R: rows in 4 groups, each row roughly a mix of its group's directions:
R (147 x 10):
[[ 21 -41   3  32  -2  10  35  27   4 -13]
 [ 13  12 -19  23 -12  18 -31 -50 -12 -11]
 [-10   7  27  21 -28 -12   8  51   1 -21]
 [-29 -37 -26 -27 -18  12 -22  -8  26  -9]
 [ 35 -30  14  28   2  14  38  22 -12  -2]
 [-27   9  32  46  10  35  10   9   3   0]
 [-23  30   8  -1 -12 -12  32 -41   3 -30]
 [ 21 -18  20  11  -1 -14  34  50   4 -15]
 [-22  16  33  12  12  16  46   3 -22 -20]
 [ -8  31  19   7  -7 -25  42 -39  -5  -3]
 [ -2 -33  -8 -22   5  -3  -8  56 -23  -4]
 [-15  29  13  32 -34  11 -32   6 -18 -22]
 [  1   7  13  39 -22  15  36 -40   5 -10]
 [-24 -13 -12 -43  16 -35  -4  32   8  -8]
 [ -7  13  10  31 -17  20  51  -6  -6 -28]
 [ 35 -33  15  14   8  16  41  19 -15  11]
 [-26  19 -13   2 -19  -2 -13 -52  15  29]
 [-22   3  11  16 -29  -3  27 -49  24  -9]
 [ -2 -16 -18   7  21   6  65   0   2   9]
 [ -8 -40 -11   0   2 -37  42  -7   6  20]
 [ 23  -6  27  -7  35  25  34  23 -22   7]
 [ -3  21  10  11   1  32  -9 -52  30  -2]
 [ 16  36  10 -23  -1 -28 -43   3  12 -23]
 [ 16 -45 -31 -25   1 -14 -21  21  16  14]
 [-13  42  31 -11 -31 -24  18  12  -4 -19]
 [  6  -5  27  12   7 -22  45  27 -33  -8]
 [ -8  11 -24 -26  -5 -29 -40  25  30  -1]
 [ 27 -47  19  15  -2  -1  33  25  -9  -5]
 [ -8  11  39  13  12  27  -7  37 -10 -33]
 [ -7  41   8  36 -17  30 -19 -27  -3  -4]
 [ 19   8  19   5   2   6   1 -17 -32 -57]
 [-22 -17 -16 -31  -3 -35   1  15  23  38]
 [-43 -24  -9 -28  15 -26  11 -34   2   0]
 [-19   1  18 -15  23 -27  30 -48 -10  -1]
 [-27  20  -1  35 -51   8 -11   0  -6  16]
 [-20  13 -33  -7  -8  12 -37 -36  20  21]
 [-29   3  13  -8 -28  -1 -27  10  44 -28]
 [ 24 -13 -24 -13  37   2   0  39 -24  22]
 [  2  18  -3  43 -24   4  -9  35 -21  30]
 [-12  28  23  16 -37  15 -14 -28   6 -32]
 [-24 -41  -2 -22  20 -24  26  16   0 -28]
 [ 20  39   8   2  34   4 -17 -13   6  43]
 [ 32 -27  13  31 -12  15  41 -13 -10  14]
 [ 23 -35  -8   7  50  -1  25   9  -4  17]
 [-36  -9  -2   9 -19   5  21 -54  -2 -14]
 [ 17  19   2 -33  38 -34  -3  21 -12  23]
 [ 10  38   8  23 -11  20 -15 -46  19  -8]
 [ -5  32  25  28 -30  25   3 -12  -3 -36]
 [ -1 -40 -18 -17  14 -41  22  23 -12  13]
 [-15   1 -40   4   5  16 -46 -15  28  12]
 [-24 -20   9 -35   4 -34  -7  42  13  -5]
 [-39  18  39  16  -4  -6  40  -3  -5 -12]
 [-24 -25   3  -5  12  19  51 -14  13 -27]
 [ 39 -29 -11 -35  11  -6 -32  13 -15  12]
 [ -4 -55  -7 -18  11 -10  37  19   7  -3]
 [-24  45  30  16   5  15  22 -11 -21 -21]
 [ 14  52 -22  14 -11  16   8 -28  13 -21]
 [  4   3 -25  32 -10   7 -45 -12  -1 -38]
 [-11   6 -24  -2  22   8 -14 -36  46  24]
 [ -2  -5  19  44   7  16  37  29  -7 -22]
 [ 26 -27 -22   5  -2 -28  -1   9 -23  46]
 [ -1 -20   1  27 -12 -18  59  15 -10   7]
 [-30  10 -23 -28 -22  -8   5 -29  30  30]
 [ 11  -3  -3  39 -28   2  43 -27 -11  16]
 [-25  36  45   8  -8 -20  16  -3 -16 -21]
 [ 25  21   9 -29  35 -14 -29  24  25   1]
 [-28  33 -33 -24 -11 -13   9 -18 -34   5]
 [-41   5 -14 -22   3 -47 -10   1  25  -6]
 [ -4  38 -10 -20   8 -20 -29  23 -34  22]
 [ 28 -34 -29  16   1   6   1  38  20  24]
 [ 29 -49   5  16   5  16  34  14  -8  13]
 [ 22  15 -15  25   8  36  40  12 -23  12]
 [-23  32   1  24 -11  17  28 -38  10  24]
 [ 14 -26 -30 -22   4 -12 -51  17   9   9]
 [ 13 -11   5 -13  15  -7   6  50   2  46]
 [-30 -37   7 -14  -2 -23  20  35   2 -26]
 [  7 -37  10 -11  29  12  49  19  -8   6]
 [  3 -37 -48 -13 -11  -6 -24  -2  19  21]
 [  5  -5   9  37  18  43  33  -6 -24  11]
 [-14 -18 -22 -42   6 -32 -16  36  -4  -5]
 [  0 -11  38  -3  36  -1  29  41  -9   1]
 [-21  23  12 -15  53  24  18  -7  18   2]
 [-10  16  13  17 -38   6  -1 -52   9 -20]
 [ 19 -20 -20 -38   3  -9 -48 -19  -8   2]
 [  7 -12 -27  15  25  30  11  48  14  -3]
 [ 12  15  37  21  25  25 -26  33  15  -2]
 [-24  19  14 -18 -25 -22   2 -53   7  -6]
 [ 35  -6 -14   2  47  30 -11 -21 -15  -3]
 [-19 -15 -30 -40   9 -10 -36   0  17  23]
 [ -4  -7 -26 -21  -3 -54 -14  -1  11  32]
 [ -7  -6  -5 -18  22  -1   1 -66   3  13]
 [ -7  32  -7 -39   9  -8 -45 -19 -11 -11]
 [ 20 -25  16  18  14  -2  42  28 -25 -20]
 [ 32 -10  31  22  -4   7  39  22 -26 -14]
 [  5  13  11  38  -3  31  38 -32  15   4]
 [ -5 -33 -10  -8 -11  15 -29 -28   3  46]
 [ -5 -44  -4  -7  25 -35  32  22  -1   0]
 [ -8  30  26  18 -21  24 -23 -33  29  -3]
 [ -8 -25  29 -23  43 -37  14   0   3   1]
 [ 12 -44  12 -14  12  -4  22  46 -14  -6]
 [ 24 -23  23  22   5  18  47   4 -21 -17]
 [  5  -4 -45 -17  -6  -8 -46   2  28   4]
 [  0 -16  -4 -48  19 -12 -41  14 -13 -17]
 [-11 -12  20  20   6  32  53 -14  -2 -17]
 [-44  29  15  -2 -26 -32  -5 -12  -2  22]
 [ 14 -32  -2   0  57   0  18  14  11  17]
 [-12  35 -11  50  -4  29   2 -22   0   7]
 [-32  25  11 -25  20 -50   0  12   9  -3]
 [ 39   0  20 -14  19 -14  26  38 -26   3]
 [ 35 -17 -16  39   7  45 -11  -1   3   1]
 [ 11  23  27  24  14  15  28 -42  19  11]
 [ -5  29 -31  12 -24   6 -33  38   2  17]
 [ 10  35   9 -28  28 -35  20  -9 -22  15]
 [  6  18  47  37  -3  26   9  12 -20 -16]
 [-40 -16 -17  14  -8 -16 -12  29  36 -21]
 [-35 -32 -47  -5  -3  -3   8  -5   8  26]
 [-12 -36  13  -9  -9 -35  38  26 -13 -15]
 [ -1 -42  -2 -24  22 -22  -8  38  26   2]
 [-29  20   8  22 -37  10   9 -42   6 -16]
 [ -5 -47   0   3 -12   9  50  -6   3 -22]
 [ 14   6 -38 -43  23   1 -22   6 -11  27]
 [  3   5 -42 -26  -8 -11 -42 -11  27 -12]
 [ -9 -13 -22  -8 -31 -37  15  15  -7  41]
 [ 19  13  22  45 -26  25  22 -15 -19  -3]
 [-29 -13 -13 -30 -20 -39   0  -2  24  30]
 [ -3 -42  35  -1   4  -3  41  12 -16 -16]
 [ -7  17  45   7  27  24  23  20 -10 -25]
 [ 16  -5 -11 -36   6  -8 -52 -14 -16  20]
 [ 12  18  20  39 -17  39  16 -27 -14  -8]
 [  7  42  14  21 -18  41 -16 -15  -5 -20]
 [ 21 -39 -19 -34  -2 -18 -33   6   7 -22]
 [-38  36 -19   3 -12 -19 -32  20  21   1]
 [-32 -11  -5 -41 -10 -39 -19  18  15   0]
 [-33 -15 -23  15 -31  10 -25  33  21 -10]
 [-26 -16  -3 -31   4 -36   4  46   9   4]
 [-22  12 -26 -19 -13 -26 -43  -3  30  -7]
 [ -9 -57   7   6 -17  23   8   1  16 -30]
 [ -5   2   4 -45   6 -34 -33  29   3 -15]
 [-24   9 -23  20 -31  26 -22 -37  17  -1]
 [ 17 -32 -15  42 -11  39  10  -5 -19   4]
 [  3 -44  13  25 -19  24  23  24 -17 -18]
 [ 17  -1  22  33  25  28  25  10 -11 -35]
 [ 18  27 -10   7  26  53  -2 -17   9  18]
 [  7 -12  17  44 -18  -4  47  -5 -14 -16]
 [ 15 -15 -28 -31  43   5 -25 -17   3  21]
 [-15 -36   2 -36  16 -15 -16  34   1  26]
 [  1  36 -17 -33   8 -14 -37   2  10  31]]
the three rows of each list that fit no group, in list order (the others fit one group, some only roughly):
  z_258: [ -8 -27 -24 -15 -27 -43   2 -31  -7  17]
  z_39: [-31   7  -5 -33  -1 -26 -34  15  13 -34]
  z_490: [ 19  11   4  35   8  49 -21 -18 -13 -17]
  z_426: [ 41  -1  15 -38  31  -6  28   2 -17  -2]
  z_840: [-24   0   5 -37 -20 -44  12  25  11  15]
  z_82: [-38 -11 -36   0 -31 -19 -10 -23  22 -10]
  z_642: [ 15  13  14   5  -1  20  -2 -56 -34  -9]
  z_643: [  7   7  26 -12  15 -15   9  47 -41  -8]
  z_986: [-31  -4  -4  -6 -29  24 -22 -40   4 -29]
  z_586: [ -2   7  29  12  41  30  30  20 -11  20]
  z_720: [-11  28 -16 -47   2 -32 -17  10 -11 -25]
  z_203: [  2  25  29  36   4  40  24   0  19 -11]
  z_732: [-19  10  16 -43  -7 -28  30 -25 -23  -7]
 | z_490, z_840, z_986
  z_228: [ 14 -29  17  35  -9  27  36  20   7 -19]
  z_706: [ 20 -43   9  13   6   9  30  29 -13 -28]
  z_454: [ 12  -9  43  13   4   8  32  -8 -35 -28]
  z_612: [ 18  -4  24  41 -18  41  26   6  -2  13]
  z_150: [ 25 -36  12  -8  28 -13   7  48  -4  -2]
  z_724: [-36  25   8  -9 -20 -38  16 -15 -11 -30]
  z_242: [ 23 -24 -20 -22  29 -20 -24  28 -26  14]
  z_315: [-34 -23  10  -4 -25  -7  41  17  15 -27]
  z_743: [ 24 -31  13  11  15  16  48 -22  17   8]
  z_378: [-30 -10   7  37 -32  14  27 -25   8 -18]
 | z_228, z_612, z_315
  z_845: [ -8  44   0  16 -22   7 -11 -46  -7  20]
  z_43: [ 22 -45  11 -20  11  -3  41  17  -3 -16]
  z_576: [  3  42  17  -1 -12  19 -39  33   5  15]
  z_438: [  4 -34 -13  -3 -31 -31  16  24 -36  -4]
  z_605: [ 21 -10 -18 -21   3 -44  16 -28 -32  12]
  z_599: [  5  -3 -15  30 -11  41  -7 -49   3   2]
  z_105: [ -5  37  10 -23  -9 -28 -46 -14 -14  -1]
  z_883: [ -3   4  29  20 -21  -6  49   3 -29 -19]
  z_737: [ 32  10 -31  43  -7  27  -7  -7   7  22]
  z_5: [-50  39  15   6 -24  -4 -11   7  -2 -20]
  z_65: [ 47 -36  -4  12  24  14  22  20   2   9]
 | z_605, z_5, z_65
  z_539: [ 25 -54   1  15  14  18  19  19 -18  -8]
  z_739: [ -9  37  21  17 -17  20   2 -39 -29 -15]
  z_873: [  2  -6  22  31   7  22  53   9 -12 -17]
  z_14: [ 30   1  12  40  21  17  24  29 -24   4]
  z_713: [ 19  21  18  28 -18  24 -30 -26 -22 -25]
  z_525: [-25  26   9  26 -30  11  -6 -47   8   2]
  z_762: [  3  28 -11  -4 -33  10 -41 -38  -4  14]
  z_183: [  3 -19  -7 -20  38 -31  35  16 -16  20]
  z_98: [  8 -24  18  42 -13  40  22   9 -20   4]
  z_217: [ 10 -24 -14  48   5  40  21 -11   3   1]
  z_711: [  1 -50  10 -23  37 -14  23   7 -12   3]
  z_23: [ 14  28   7  -5  17  37 -49 -12  12   5]
  z_910: [ 21 -38 -18 -13 -22 -39  12  23  12  16]
 | z_739, z_183, z_910
  z_83: [-18   4 -16 -20   3  14 -61  21  -5   8]
  z_413: [ 21   8   9  40  -6  29  13 -39 -20  20]
  z_145: [  9 -43  11   1  -8   8  -7  54  11 -13]
  z_683: [-40   2   3 -24   2 -45  18  28  -5  -9]
  z_289: [ 15  -5  31  14  -1  -3  35  -1 -45 -27]
  z_177: [  7 -16 -25  37 -26  38  27  -1  -1  16]
  z_243: [ 20  -4 -25  24 -15 -17 -31  32  23  28]
  z_929: [  0 -32 -11 -22  32 -23   9  45 -12   1]
  z_989: [25  1 -3 28 -5 23 42  3  9 40]
  z_814: [ 33  22  -4 -27   1 -27 -44  20  -5   5]
  z_774: [-31  29 -24  13 -25 -16 -29 -29   5  16]
 | z_83, z_289, z_177
  z_192: [ -6  52  14 -21   9 -11 -39  16   7  -3]
  z_518: [-17  49  20 -26  -4 -34  -6 -15   4  15]
  z_34: [ 12   4  -4  19  -5  34  -5 -59  -2  16]
  z_346: [ 28 -24 -35   6  21   0 -30  -2  10  37]
  z_73: [ 36 -39  12  -6  30  26  24  12  10   9]
  z_729: [  9  32  -1 -37  23 -34   2  -4  18  29]
  z_456: [  9  13 -16  19 -25  44 -37 -14  -5 -20]
  z_726: [ -3  13 -32  16 -19  10 -34 -38  23  18]
  z_342: [-14  -8 -22 -31  -9 -13 -13 -54  -3 -18]
  z_876: [ 22 -11  22   7 -18   6  50   4 -28 -25]
 | z_192, z_346, z_729
  z_628: [ -4 -28 -32  -7  11  -5 -28  43  24  11]
  z_677: [ -9 -44 -25 -27  32 -13 -13  22  14  -1]
  z_277: [ 37 -36 -16   9   3  -2  44   4 -17  14]
  z_380: [  7 -31 -25 -29  -4 -42  21 -19  19   9]
  z_669: [ 18  28  11   7  18  43 -38   0  12  20]
  z_653: [ -7  24  -4 -22  -1  14 -46 -40  21   5]
  z_570: [ 36 -20 -16   3  34   0 -11  14 -15  41]
  z_633: [ 12  13  35  14   1  15  31 -24 -36 -26]
  z_493: [ 19  -8  -3 -10   5 -30 -28  48   6  30]
  z_577: [-18  10 -39  -2 -34 -32  -9 -16  25  18]
  z_596: [-13 -37 -33 -32  26  17  10  21  -1  15]
  z_581: [-25  46  13   9   2 -10 -22 -16 -14 -37]
  z_621: [-54 -27 -18  -8 -21 -10  -2  14  15 -21]
  z_736: [-17  23   6  13  -5  29 -26 -44  29   9]
 | z_277, z_577, z_736
  z_826: [  8  -7  44  31 -18  31  33  -3  -9  -3]
  z_701: [  6  31  -7 -13   8 -15 -37  36   3  35]
  z_101: [ 13  44  23  -4 -11 -21  17 -37   0 -24]
  z_59: [ 41 -17  -5  30  33  17   8  -1 -15  30]
  z_710: [ 11   3 -46 -21   7 -25 -39  -3  17  16]
  z_636: [  7  13   2 -13  31  18 -39  39  11  26]
  z_124: [-12 -23 -30 -32  11 -23   6 -25  20  33]
  z_830: [ 41  -2 -21   0   5  27  -2 -31 -23  31]
  z_254: [ 23  22 -17  -1   1   1  11 -55   7  29]
  z_168: [  8  -6 -29  -8 -10   0 -50 -32   2  27]
  z_260: [ 43  23  -8  -8   5  31 -40 -18   5   0]
  z_446: [ 16 -42 -12  21  -8  -8  12  34 -16 -32]
 | z_826, z_710, z_446
  z_230: [  9 -21  24   2 -17 -14  31  -1  -1  54]
  z_842: [-31  -6 -11 -39  -8 -18 -15 -27  35  17]
  z_604: [  7 -32  20  22  20  25  36   8 -28 -16]
  z_806: [ 17  32  26  35 -13   8  42 -12 -12   2]
  z_213: [-18 -44  -6  29  -8  21  34 -23  10  -8]
  z_45: [  5 -37 -23 -28  46 -14  20  -3  -5  -3]
  z_787: [  5 -46 -16 -22  20 -13 -33  10  27   9]
  z_560: [ 23   8  12  21 -37 -18  40  11  -8 -27]
  z_414: [-14  39 -24  -9  -4   3 -30 -23  11  38]
  z_803: [ -6 -10  19  35  -2   7  55 -11   8 -20]
  z_616: [-10  24 -15 -23 -16 -12 -52 -23 -21  -4]
  z_988: [-12 -41  15 -28   2 -24   9  35  10 -25]
  z_866: [  2  38 -36 -12   4  -3 -22 -35  -1  29]
  z_55: [ 16  58  24   8   4  -7   0 -25 -11  20]
  z_884: [  5  27  21  33   1  47  11 -24  13 -10]
 | z_787, z_560, z_616
  z_828: [-33  13 -16  21 -12 -31 -28 -15  22  29]
  z_658: [-10  -1  -7  15  28   0  31  53 -18  13]
  z_370: [ -4  62  12  -6  -6 -20 -25  -3  14  13]
  z_129: [  7  16  17  32 -21  11  37 -31 -31  -4]
  z_887: [25  5 17 -3 37 -1  7 46 10 28]
  z_716: [ 36 -21 -20 -17  -4 -11 -23  14   9  45]
  z_738: [  6 -26 -10 -16  33 -19   5  41 -24 -25]
  z_452: [ -1 -23  -1  24 -15 -11  48 -26 -18 -27]
  z_783: [-21  48  31 -10 -11 -34  10 -10  -5  -9]
  z_76: [ -8   5  -8 -21  21 -33   0  35 -18  43]
  z_349: [ 16  37   2  -8  24  19 -43 -25  -5  17]
 | z_658, z_887, z_349
